The rows of Z fall into several groups, which share some directions, and each row is roughly a mix of its group's hidden directions.
Z (136 x 10):
16	-73	-6	23	28	5	27	20	-2	5
-9	-20	-12	-51	31	2	18	5	-42	43
32	-6	-56	16	27	-17	-21	40	17	-17
37	12	-9	-32	18	44	-50	-16	10	-18
11	-4	-31	-21	-53	-20	-15	-28	-38	-30
0	-49	47	28	35	21	6	29	-2	13
43	27	-18	-21	17	22	32	-15	16	-50
3	-24	32	15	41	35	-21	41	3	34
45	44	29	18	28	-4	-25	3	-36	-15
-16	60	-38	-2	12	7	-20	11	42	-17
23	5	50	24	2	16	-15	-4	62	7
-1	33	-37	1	10	-24	6	-33	-7	61
-2	39	-1	-1	31	-3	17	71	-10	-12
17	13	33	51	-48	-25	-28	-11	10	4
2	-46	12	-17	18	48	36	16	-32	-18
-22	11	67	-15	-9	-8	-18	-12	-42	19
-51	-54	1	-1	28	18	-3	7	-15	34
-34	60	-18	4	1	-11	4	24	-41	25
-25	-9	72	29	-34	-7	-6	0	-10	-8
13	16	-10	8	-14	17	1	-25	-2	-80
-8	-34	-16	-70	-10	7	-16	31	18	-6
0	14	49	26	22	21	-49	20	5	33
53	23	47	23	-21	-12	3	-13	-20	-29
37	1	8	26	11	5	-27	57	40	-15
23	-17	-6	8	-43	2	-10	-50	9	-51
-24	24	3	-59	-11	-5	-32	-37	5	28
-15	-14	-27	-57	-5	-4	-10	-39	-45	4
9	-1	-41	40	-17	30	17	-20	-14	-51
-4	7	27	33	-15	-32	-15	-47	36	35
-26	-41	2	59	-27	16	-1	-31	5	-12
5	-30	-4	-66	9	-16	13	-29	-23	-29
21	-16	35	-32	12	29	-42	-14	-44	-17
-44	18	-17	21	-26	12	19	-62	-5	4
-17	12	-39	20	20	-16	31	44	-43	-18
13	7	16	-8	-13	-19	11	21	-57	56
-16	57	39	27	22	29	-8	-5	30	-4
-11	-52	-48	-3	43	10	5	-30	9	-8
-14	-37	-54	1	-4	45	-12	-17	23	-24
5	-10	-42	37	22	28	55	5	20	5
3	6	-33	30	7	10	29	24	48	-46
15	-13	0	-4	-55	1	-29	1	45	-41
21	-20	29	-20	33	33	-42	-9	-26	35
-40	8	14	0	42	-54	17	35	-3	4
3	-36	34	1	61	20	17	31	4	11
0	7	3	1	-4	-55	11	1	-65	26
33	-13	-15	-20	23	-20	-18	47	6	-52
-14	21	-5	54	0	-7	8	-10	-33	56
-28	11	23	30	-1	6	55	-3	-49	17
-22	53	-9	33	-5	-2	20	9	54	-11
-56	-39	-28	1	18	3	-7	39	16	22
7	-61	55	17	-12	5	-17	-1	10	19
-5	-21	-25	25	-3	24	41	27	22	-54
36	44	39	8	22	1	-20	1	-14	46
1	26	11	-56	-48	25	-15	-3	-30	10
7	1	-34	-35	-26	58	-8	-22	4	-33
-15	-40	20	-23	-46	3	24	6	50	-7
5	13	33	-10	-21	24	-51	27	47	-13
0	-9	3	-19	-31	-8	4	19	-14	-78
2	-29	13	34	-21	-4	5	-61	-24	33
15	33	7	-19	-11	11	-11	-48	32	-52
-33	-19	-22	27	-24	-54	-19	-3	-38	12
10	-28	-9	-43	28	17	58	-22	1	-15
-11	12	16	49	46	9	-51	-12	-13	7
-5	-7	60	13	-25	12	16	-55	-8	5
-4	13	37	61	-9	2	28	-35	-25	-3
15	-30	-17	-41	16	-34	-15	-1	-44	36
37	-26	-29	-16	7	5	-38	19	55	1
16	-9	59	17	7	-3	40	-15	-34	-30
-4	0	-3	-60	49	-11	0	35	-27	3
29	4	12	57	-4	23	8	-43	-8	-37
1	37	-15	-46	42	-9	5	47	-6	13
-28	-30	-29	-8	-49	32	-33	12	-6	28
6	49	8	-15	-27	22	-55	-29	-14	-10
-41	-44	-20	-28	-1	-23	0	34	-30	-25
12	-1	43	64	-19	23	2	-10	23	18
34	-16	4	11	-2	-20	-18	-76	-7	-7
3	27	56	0	35	34	-9	-20	28	-22
25	-3	19	37	8	38	32	-10	53	-14
-26	48	-10	56	-12	-8	-22	12	-15	29
-23	-37	-29	47	-7	-25	-28	-28	21	-20
22	-38	45	4	-40	-8	38	-15	-18	-20
-41	-15	-30	-3	48	5	17	29	31	-28
9	-20	-15	-8	21	14	-29	43	4	63
-56	-36	-44	-16	19	-1	-9	26	-17	1
-16	17	67	-19	-3	0	27	-13	-41	9
-8	9	-21	-28	25	-15	21	-26	4	68
1	-5	-42	24	3	-18	13	-35	-24	-58
-34	50	-7	14	-26	-13	15	34	-12	-42
12	-8	51	44	8	-19	-16	-48	9	-13
0	-2	-77	22	7	-13	-27	20	9	17
22	28	1	53	-33	-15	-3	-49	15	4
-16	-60	33	19	-14	16	11	11	-45	-3
-1	47	-15	-2	-42	-9	-12	-37	42	-21
8	-22	-20	20	-28	28	42	-36	20	-40
-38	-10	-14	24	0	-69	-10	-4	-30	-2
25	42	30	11	-39	-34	1	-1	-44	6
-32	34	-21	-4	-42	-39	15	38	21	1
-2	3	22	18	6	-72	-1	-13	-37	22
5	-7	-2	-47	-17	4	-57	15	45	-3
7	-15	35	-7	18	6	1	25	-64	38
22	-39	10	-54	6	-5	-15	50	6	-14
-28	-17	24	31	25	-5	23	43	-28	40
12	-46	-6	-4	-1	-11	-22	-51	-24	44
34	-13	29	-40	8	28	52	3	-18	20
-26	-19	11	-49	57	9	5	0	31	11
-3	-4	-69	-18	-11	-30	22	23	-32	4
-46	-19	18	-15	-2	-22	-20	33	-3	55
14	-27	-16	-47	17	52	-6	-38	15	3
-6	9	56	-3	19	13	13	2	41	-49
3	44	30	-60	16	1	-16	-14	24	-18
-6	-18	-1	2	12	-9	-5	34	29	74
-43	-45	-17	32	-34	20	10	-9	1	34
-12	-50	14	-10	11	-13	13	-6	-11	-67
-33	3	-50	-38	42	-7	-7	23	-14	21
-13	-43	-9	-36	-16	-13	1	-44	-36	33
32	-12	-11	-9	18	-9	-8	37	21	-67
17	22	-33	24	4	-6	-55	-6	38	31
-8	16	-16	-51	24	-9	10	-39	-20	48
21	-14	51	-31	34	22	9	29	-34	12
40	5	79	2	-1	-7	-2	-10	7	2
-1	40	35	-33	-15	-38	4	6	-46	16
-15	27	-26	-11	-32	-31	7	3	-61	-24
-39	-16	-34	33	-21	34	47	-9	7	13
-6	-34	48	25	0	-16	24	-48	-1	28
3	4	33	29	52	41	3	-19	-37	-8
-24	10	31	47	-19	-28	-15	43	29	10
-26	20	22	44	-51	-13	2	-21	-29	-22
-1	21	-2	54	-52	-18	-37	9	-14	-6
-37	27	-2	-14	5	27	60	-38	-1	-3
-37	4	35	-50	-18	9	-33	12	22	29
16	5	32	55	-15	41	-4	-29	24	18
-10	9	44	-8	-18	20	-50	34	-38	-6
0	12	22	-54	-40	41	-29	-10	8	15
-1	27	2	-61	8	35	26	33	-21	8
-19	-6	-60	-38	7	6	19	13	21	-41
-13	1	10	-5	70	-20	36	30	14	3

In each list below, two rows fit none of the groups, and each other row fits one group, some only roughly. Which are they? Name them in the order they come.
- q_553: -6	63	-23	3	1	-12	26	-40	29	-12
- q_362: 43	13	-6	-19	-40	2	-58	8	10	-23
- q_496: -7	-52	-30	-39	-19	16	-20	7	36	22
- q_792: -2	-39	-6	50	22	0	24	7	10	53
- q_411: -2	-4	-34	-54	-10	25	11	-4	-54	16
- q_4: 44	33	-27	28	1	-21	-40	-38	-6	-1
- q_995: -12	19	-40	-58	41	10	10	14	23	-3
- q_737: -23	0	-13	-38	-15	-53	7	11	-23	47
- q_461: 29	-24	-3	-53	6	14	-13	-3	-32	-49
- q_343: -21	9	16	-45	-5	-26	3	30	-53	-29
 => q_362, q_4
- q_382: -24	-15	30	-29	20	-5	34	-42	-2	46
- q_134: 54	28	32	-34	24	-10	25	-22	17	-4
- q_816: -1	29	-49	24	-3	-4	13	-11	58	24
- q_10: 41	-27	-56	-11	-21	7	-26	-33	1	-12
- q_36: 32	-22	-33	-15	16	4	21	-19	-62	16
- q_670: 0	29	-18	13	28	-24	-24	61	-29	16
- q_459: 16	4	-65	16	-40	-1	-26	0	26	19
- q_851: 55	-1	39	10	8	-23	-51	-5	15	2
- q_48: -3	-26	-18	44	-36	-14	22	-9	39	-39
- q_987: 6	-6	51	-12	-17	44	-27	-39	25	-13
 => q_382, q_987
- q_305: -25	14	-14	-56	-2	12	0	-34	19	47
- q_517: -13	-18	-3	43	-61	-34	-1	-20	4	19
- q_739: -26	7	56	49	0	-24	2	21	-12	-24
- q_406: 17	39	-51	-21	0	-9	7	15	-54	-4
- q_963: -23	35	-1	-71	7	16	5	-8	-15	-26
- q_271: 20	-22	39	-24	-13	16	-29	-28	26	-48
- q_256: 11	12	61	31	13	-35	-3	14	27	28
- q_992: 8	-8	18	30	-20	26	-29	-17	39	55
- q_905: -9	-13	18	75	-27	-6	-2	11	-31	8
- q_310: 39	-10	-4	46	33	-17	41	19	-16	26
- q_914: -60	-11	51	-2	19	-18	8	24	-16	11
- q_290: 26	-51	-4	-5	2	-17	33	-17	-32	-46
- q_485: 5	-37	-33	18	-25	-4	-17	9	1	65
- q_28: 2	9	21	-12	11	0	34	-17	18	-74
 => q_739, q_914
- q_56: -47	-41	-22	-22	-19	9	-40	-14	18	26
- q_518: 42	-39	32	21	-31	0	18	-3	44	-9
- q_842: 1	-22	25	44	-35	-12	-24	21	-3	51
- q_425: -11	8	-20	7	3	9	-7	71	34	33
- q_373: 43	8	54	-8	34	12	19	-9	20	33
- q_634: -5	1	-22	-41	-7	-2	-1	62	-5	-45
- q_470: -32	28	54	-21	-25	-30	-32	4	16	4
- q_795: -7	-20	52	42	-34	16	-7	-16	28	27
- q_204: 42	-8	13	-11	22	-4	49	-19	-35	-39
- q_784: -8	-30	-45	8	19	-2	-15	-33	8	57
 => q_518, q_784
- q_856: -32	-23	-18	-35	-15	-1	34	21	10	56
- q_269: 12	31	-22	28	-11	39	-46	20	40	6
- q_832: -6	10	-41	-14	-40	-12	-36	19	11	50
- q_875: 25	-25	-25	-3	64	0	38	-22	-15	0
- q_255: -17	23	-65	-7	-27	-18	11	-15	34	18
- q_964: -50	35	-15	17	-33	22	-7	-8	12	45
- q_717: 20	18	8	3	29	-54	1	49	17	-30
- q_578: -14	33	-53	23	-6	25	-38	34	9	-7
- q_668: 14	-11	-10	25	-20	-15	28	-58	35	-32
- q_7: -3	11	-39	2	7	-77	3	8	-18	-2
- q_740: -25	9	-60	-10	-19	24	17	16	6	47
- q_565: 5	28	-36	-27	24	-7	24	5	63	1
- q_497: 40	11	50	-11	13	-10	8	-7	-28	51
- q_824: -8	12	9	22	22	46	-45	27	40	-17
 => q_717, q_7
- q_109: -22	-1	32	20	22	20	-20	41	3	56
- q_172: 24	-22	-18	11	-7	-41	-22	13	37	-53
- q_682: -14	-59	-12	22	-14	-20	-21	26	26	-37
- q_754: -9	21	36	-33	4	3	3	-68	3	21
- q_505: -15	-21	-27	1	-5	12	-6	76	-6	26
- q_82: -18	-32	1	9	-48	-39	21	-34	-3	35
- q_713: -2	55	38	30	12	-24	10	-18	-38	-11
- q_389: 20	7	33	13	-63	2	-38	-28	13	3
- q_325: -56	2	-44	-27	-13	5	-2	18	-8	-40
- q_419: 13	5	45	12	-3	-34	-33	30	-34	-37
- q_437: 12	-9	42	-55	-18	5	17	42	3	25
 => q_172, q_682
- q_934: 9	12	3	-23	1	-5	7	-57	63	-1
- q_285: -34	23	-29	10	-22	-43	-47	11	28	6
- q_275: -61	-8	-13	-6	-23	-13	35	-41	-6	-19
- q_524: -21	-31	20	-31	-40	30	-13	33	38	10
- q_969: -9	31	24	16	36	-21	-56	-7	25	26
- q_458: -32	23	2	50	-36	-36	-13	-1	24	25
- q_78: -22	-35	-7	42	0	6	1	-25	-41	-46
- q_130: 25	-50	-36	10	8	46	0	-33	3	16
- q_594: 7	-55	8	0	-9	16	42	34	-7	-40
- q_617: 11	-12	-5	-12	-30	-13	-14	-2	79	-8
- q_683: 0	-17	-8	-8	63	-2	3	-23	-56	9
 => q_275, q_458
- q_37: 9	2	-12	-29	70	2	30	-16	12	27
- q_296: 19	54	35	24	-38	6	-9	-31	6	19
- q_21: -2	1	-46	1	-3	-16	-4	42	-3	63
- q_110: 29	-13	24	-51	37	5	36	13	-14	-28
- q_452: -43	30	-7	-42	-1	11	15	40	1	-40
- q_170: -35	-31	-52	-1	16	-1	12	7	-22	-48
- q_102: 25	43	43	5	25	0	-48	24	11	-3
- q_416: 22	-41	3	-7	-17	26	-12	-43	54	2
- q_712: 29	-21	54	-7	47	-21	15	22	-15	-11
- q_618: -5	21	23	12	-21	-12	-40	-1	9	-68
- q_315: -22	-42	-33	31	2	35	24	-30	-20	24
 => q_296, q_712
- q_464: -25	-37	6	-14	11	15	-38	-26	57	5
- q_522: 53	-8	11	13	-36	17	-22	-14	50	-9
- q_125: -4	-40	-23	-23	18	-46	44	-6	-16	27
- q_720: 3	11	38	-46	10	3	18	-62	9	5
- q_583: 4	28	-26	-36	34	21	19	2	49	30
- q_33: -1	-10	-34	12	17	19	-16	-54	0	-52
- q_178: -25	-40	-14	-18	-15	-3	-20	5	-34	60
- q_232: -13	13	-45	-5	20	33	20	-36	31	39
- q_298: -26	-5	9	-10	-61	-40	-11	36	-17	16
- q_350: -14	69	16	8	1	-7	-26	-38	24	-8
- q_286: -26	-30	-48	-25	-39	-1	37	19	-14	11
- q_145: 7	-45	-49	17	-17	-24	20	-18	-1	42
- q_453: 20	-25	66	-5	-16	29	0	37	-12	-11
 => q_522, q_33
- q_662: -7	-47	-23	12	-4	16	36	58	-12	1
- q_225: 29	-41	62	15	19	-17	-13	8	-20	12
- q_976: -6	-23	-17	-2	-44	25	46	-10	14	47
- q_479: 1	49	29	-1	-17	-44	-12	-19	-2	-45
- q_370: 7	35	-27	-47	53	13	-4	-5	17	24
- q_910: -20	-10	-53	-13	10	34	29	45	-20	-5
- q_264: -27	54	-2	-20	-13	-33	28	-8	-31	-31
- q_318: -6	-5	-32	-31	-32	-41	-2	-11	-35	43
- q_375: -27	-13	-37	-40	35	-26	16	-17	-39	-14
- q_763: -5	-26	-43	-13	43	-27	41	-8	32	-3
- q_736: -29	-3	-50	4	0	12	-12	34	-45	35
 => q_225, q_763
